Each row is where one point has got to under a steady rotation. How many steps took it there?
The counts run from 0 to 1093.
[ -4  -1  19  16  31  11  17   3  27   2 -39 -55 -13 -37  14 -11  19  30
  37  12   7  -2 -15  22  17 -14 -35   8 -27 -23  10 -17  15 -17 -10  15
 -25   1 -18   9   8   1   3  -2   1 -21   5  -7   1  11  -6  30  17  17
 -11  30 -15] | 862
[  3 -19  19  -7   2  27 -16 -15  20   8 -14 -29  -1 -16  22   0  -8   7
  39 -37  -4  23  -4 -14  33  -8  12   1  17 -27 -40  13  45  -4  11 -20
  -4  12 -28 -51   2  13  50  -6  14  -3  -8   3   6  -7   9   2  14   2
 -20   5   7] | 749
[ 21 -15   7 -12   6   4   5  10  33  11 -20 -40 -26 -20  20   3  -7  -8
  46   9  25  18  -3   3  11  -5   7  18  12  -1 -38  -5  19  33 -21   8
  10   1 -17  -5  20  21  13 -23   5   4 -23   7  17 -15   4  31  23  -8
  39  20 -49] | 529
[ 14  31   6  22  -2   1   7 -10  47   0 -38 -26  -7 -14  19  14  -1   3
  35   9 -24 -30 -23   8   9   3   0  35  14 -26 -19 -20  21 -21  24  16
 -10  17 -11 -29 -11  -1  -9 -32   7 -19 -22 -29 -12   9 -22  42  -3   7
  -9  -1  -6] | 641
[-27 -12  25  13  -7  -1   9 -19   4 -10 -21 -22  11 -26  -1 -21   7   7
  59  -5 -10  -9  -7  10   9 -38 -15  26  26 -24   2 -11  34  16  -4 -10
 -13  27 -30 -41  -3  12   5 -42 -15 -14 -10 -14  13  22   0 -13  10  -6
 -22 -19 -15] | 578
[  2  -7   9  -2  17   0  -3  44   9  -7 -35 -23  -9 -28   5 -22   1  11
  26 -35  22  12 -13   1  -1 -18  -1  -7   6 -30   8 -33  26  25   9  -7
  -2  20 -65   7   5  10  14 -19   4  -9  14   1   3  14  -9  25  40  -8
 -34  11  -9] | 586
[ 10  -3  19 -12  25  26  -9  10  46  40 -34 -52   0 -27  21   6  13  47
  -7  -2   1  14 -10  -3  16   6  21  -9  -5 -19 -25 -11  15 -10   9  -2
   2   0 -29   1   8 -16  20  17   6  -3  -6  -8 -11 -14   2  43  39   9
   1  15 -19] | 829
[ 11 -19  12 -18   5   7   5  10  35  13 -18 -45 -27 -23  22   7  -5  -2
  43   0  30  29  -3  -2  17  -1   7   9  16   3 -28  -5  23  27 -13  10
  13  -2 -30  -6  19  21  17 -12   8  10 -23  14  14 -17  -1  28  30  -9
  21  31 -37] | 528
[ -5 -28  19 -13  -5  12 -11 -24   6   8 -16 -24  -7  -6  20   6 -13   7
  60   0   3  12  -3  -4  26 -26  -6  27  33   1 -26  19   6  19 -20   8
  13  23 -16 -28   7  18  23 -37 -10  -6 -22  20 -20 -10   8  15  30   9
  12 -16 -46] | 571
[  2  24  28  15  16   8 -15 -25  44  39 -41 -36   3 -18   7   1   3  37
  21  23 -22 -18  -2  14  18   9   1  17   1  -3  -6  -9   3 -11  -5  23
 -12  -2  -6  -1  -4 -33 -16  -5  -6 -31 -10 -21  -7   3  -2  40  25  21
  11 -21 -31] | 599
[-28   8  51  14  -7 -11 -10 -10  23  36 -19 -53   2 -28  -9   8 -12  28
  37  22   3  -2  12  28  18  14   0  15  35   5 -13   0  -6  17   3  17
  11  -2 -13   3  -9   0  -9 -20  11 -23 -21 -19  19   1   2  25  30   5
  -6 -16 -33] | 699
[ -1   3  15  14  -7   4  16  -9  61  28 -27 -37 -15  -3  27   1 -11  -4
  45  10 -28   6  13 -10  16  19  20  18  22  -6  -6  -7  30   2  -3  22
   2   3 -31 -27   3  13  -1 -19  -7  -8 -40  -6  39  -5 -15  -6  27 -10
   4  -2 -35] | 298
[ 10   8  31  13 -12   0  -9   4  29  15 -32 -17  11  -9  17  16   2  14
  18 -12 -29 -23 -15  11  -6   7  15  16  35 -36 -25 -23  16 -16  41   4
   9  31 -14 -43 -14   7   4 -40   3  -9 -21 -22 -15  -4  -4  31  16   7
 -19 -12 -13] | 238
[ -9  -5  32  -2  17  24   0 -35  21  46 -18 -40  18 -22  11  19  22  28
   9   5  -4  16  -7  25  24   5 -16   7 -15 -29 -18 -24  13   2  28 -27
 -10 -14 -20 -24   4 -17   8  -6  -8 -25  -9 -24  17 -16  21   5  24  16
   9   9 -29] | 1062
[-17  -6  39  15   5  27 -21 -16  32  47 -21 -40  11  -9  11  12  13  35
  13 -18  -4  12 -17  21  21  21  14 -16  -7 -18  -3 -24  12  -3  28 -15
 -19  10 -36 -11 -10  -3   5 -10   8 -14   5 -28  17  -3   4   9  27  -6
 -38  -3 -14] | 925
[  9 -17  -6  18  10   9   7   7  18  -8 -37 -27  -9  -7  10 -18  -9  15
  46 -21 -23  -6  -7 -19   9 -37  -8  17   7 -35   2 -15  34 -31  17  17
 -10  12 -49 -25  -2   0  17 -28   9 -13   0  -1 -27  19   1  18  10  12
 -39  11  13] | 543
[ 10  -3   4 -14  -6  21 -37 -26  21  25 -20 -14  -1   0   9  26 -13   0
  35 -20   5   6 -19  -2  26  -3  28  28  34   1 -53   5  29  17  14 -16
   8  15 -35 -42  -9  -1  12 -26   7  -4 -20 -16  -6  -7   4  28  11  -4
  -4 -31 -16] | 609
[ -3  23  10 -15  -4  -1  -2   0   9 -13 -29 -10  14 -38  25   9   9   4
  10 -14  -2  -3 -30   5  21 -17 -17  21  23 -46 -37 -12  34  13  35 -21
   8  20  -8 -30   0   2  23 -22  14 -24   1 -15 -14   1  -6  58  17  18
   6  14  -8] | 5
[-23   6  -3  14   8   0  19  15  31  -7 -26 -33   5 -33   6 -24  10  16
  31  -2  -4  -4 -18  -4  14 -16  -3   7   9 -41  12 -36  40   6  14  -9
 -26  24 -47 -11   6  -2   3 -16  -5 -15   3 -23  24  31 -27   4  21 -15
 -35   4   2] | 176
[ 18 -15  12  -8  17  25 -30 -17  -3  12 -28  -5  -6  -4  23  20 -29   0
  33 -38  -2  12  -6  -1  32   5 -11  22  12 -34 -38   2  19   1  29 -10
 -13   9 -20 -39 -16  -3  21  -4  21 -25  -4   3 -19 -13   8  37  13  23
 -17  -6 -17] | 104
[ 15  -6  26  -6  29  21 -32  12   1  11 -39 -30   5 -28  -4  -5   7  42
  14 -29  18   1 -18  14  -1 -21   0   3   1 -26 -22 -18  15   1  12 -21
  -2  16 -40 -11  -2 -12  17 -11   8  -7  20  -8 -35  -2  12  48  25  11
 -29 -10  -4] | 688
[-23   7  25 -13  -9  11 -28 -20  10   6 -15 -10  16 -11  20  28  -1   7
  27  -5   9  -1 -29  15  33  -1  -8  23  47 -13 -38  12  14  29  20 -15
   9  28  -6 -41 -10  15  21 -31   2 -19 -15  -2 -11  -7  -4  36  24   2
  -9 -24 -28] | 1017
[ 20 -19  -3  -2  32  23   0   7  28   6 -32 -38 -11 -28   1 -27   7  17
  43 -16  15  11  -7  -7   2 -18  12  11 -22 -24 -15 -19  47   9 -20 -24
 -30  11 -50 -17  18   1  21  -9  -7  14   5 -17  12   2   2   1   7 -11
  -5  -1  -4] | 79
[ -2  37   9  -3  21   5   9  -5  16   1 -30 -22  13 -43   1   0  11  10
   9  -3  -6  -2  -9  13  26 -12 -27  26   7 -46 -10 -21  42  14  37 -24
 -11  -5 -23 -34  -1 -14   6  -5   9 -36  13 -26  14   2 -14  37  12  23
 -13   7   4] | 414
[ -3 -13  36  19   3  11 -20 -13  41  25 -32 -35 -21  -8   5 -11   8  17
  59  -7  -2   6   1  14   8   1  -1   1 -12  20  24 -19  17  12 -32  19
 -20   5 -36   3   6  16  -7 -25  -5  -3  -6   0  23   4   2  -7  28 -12
  -7  -4 -37] | 257
[-17  13  45   9   4   2 -13  -5  11  13 -25 -31   4 -34  16  19  16  20
  21  -3  10   3 -26  47  24  14 -29   2   0 -25 -13 -27   2  15  26  -3
  -5   4   1   0  -5   8   4 -17  19 -36  12 -17   9   2   2  51  22  17
  -7  23 -32] | 555
[-15  15  26   8  26  11  -3  -6  30  24 -33 -47  -1 -25  10  11   1  39
  17  27   0  -7 -10  14  33   2 -24  14   8  -5   7  -9  -9  -2  -3  30
  -7  -5 -14  16  -3 -19 -15   3  -4 -36  -7  -4  -9   3 -15  47  42  32
  -6  -4 -29] | 597
[-25  -5  26   2 -19   2 -10 -40  11   3 -14 -15 -19 -11   3 -10 -14 -12
  69  -4 -12  13  12  -3  40 -25 -17  19  26  16   5   4  30  29 -11  18
   9  -5 -21 -19   5  13   1 -34   9 -29  -6  12  13  14   4   5  24   2
  -2   2 -32] | 28
[-29  14  59  -3   7   4 -11  -1  20  27 -21 -44  11 -34  13  18  18  30
   7  14  13  12 -10  39  26  15 -25   2  19  -4   0 -10   4  28  18  -7
  13   1 -13  -8   2  18  -1  -8   1 -22  -1  -2  21 -16  -3  30  41  11
 -11   6 -37] | 151
[ 15   1  21   4   0 -14  -3  22  34  19 -33 -43 -17 -41  13  -8   1  25
  18  -6   8   2  -6   8  -7   4  21 -12   9 -24 -37 -29  14  -4  15  14
   8   2 -18  22   6  -8   6 -12  29 -16   1 -29  -8  13   6  64  17   0
   7  23 -16] | 323
[ -9  23  11 -12  -3  12  -2  -8  13  -4 -21 -10  12 -35  28  17  24   7
   0  -8  -5   3 -31   8  24 -10 -26   8  17 -45 -24 -18  32   7  49 -13
   9   9 -11 -30   5   2  23 -15  12 -32   4  -8 -13   2  -4  50  23  18
   8  24 -18] | 6
[ -2  12  32  19  24  -4   1   5  16  23 -28 -53  -5 -42  -5  11  -1  22
  22   1  11   2  -1  38  14  15 -23   6   3 -25  -2 -25  12   4  27   4
  -2 -19 -24   2  -8  -7  -8  -2  24 -28   1 -20  17   2  -5  38  12  18
 -29  29  -2] | 963
[ -1  27   3  26   4   3  11  -6  45  -6 -36 -38 -10 -12  19  17  -5   7
  39  20 -12 -27 -21  13  22  -3 -10  33  21 -20  -5  -7  21 -24  17  27
  -4  12 -13 -19 -10   4  -9 -29   9 -22 -21 -20 -16   9 -30  49   0  12
 -18  10  -2] | 640
[ 17 -22  18   1 -12   2 -13 -16  32  33 -22 -37 -34 -10   7  -6 -17   1
  55 -22  -1  18  20 -13   5   0  35  -3   9  10 -33 -10  35  13 -12  10
  10 -12 -33  -6  10  -2  10 -21  22  -3 -15 -13  14   3  26  13   8 -20
  19  11 -25] | 1072
[-26 -21  49  13   0   0   0 -14  20  22 -20 -48   1 -35   5 -20  13  32
  51  12   3   4   7  23  11   0 -11   5   1  -3  -3 -11  10  16 -30   0
 -24   9  -3   0   8   7   8 -17 -12 -14  -5 -16  30   6  17  -9  28  -1
   7  -6 -50] | 254
[  3 -16 -10  -9   6  16 -10  -2  26  17 -28  -3  -6  -2  32   2 -23 -13
  44 -18  -3   8  -4 -27  17  -1  14  24  26 -21 -35   4  26  26 -12   1
 -13  38 -28 -31  -1  10  19 -18 -22  -6 -27  10   6  -8  -5  10  30  -3
  17 -29 -46] | 710
[ 32  -4  25  14  15 -10  13  20  28  13 -45 -35 -29 -28  -5 -29   5   7
  46  -7 -16  -3  20   6 -27 -22  -1  16 -15 -12   7 -38  32   6 -12   8
   6 -13 -43  -7  17   4 -12 -27  -3  -3  -9 -13  15   2  12  11  13  -6
  15  20 -24] | 764
[ -3   2  33  13  -5   0 -19   1  40  42 -23 -59   0 -13   0  12 -11  47
  32  14  -1 -12  -1  12   9   8  38   4  32   1 -28  -6  -1  -5   4  23
   9  12 -24   7  -9  -7  -8 -19  15  -9 -18 -28  -7   4  -2  39  26  -2
 -17 -14 -19] | 57
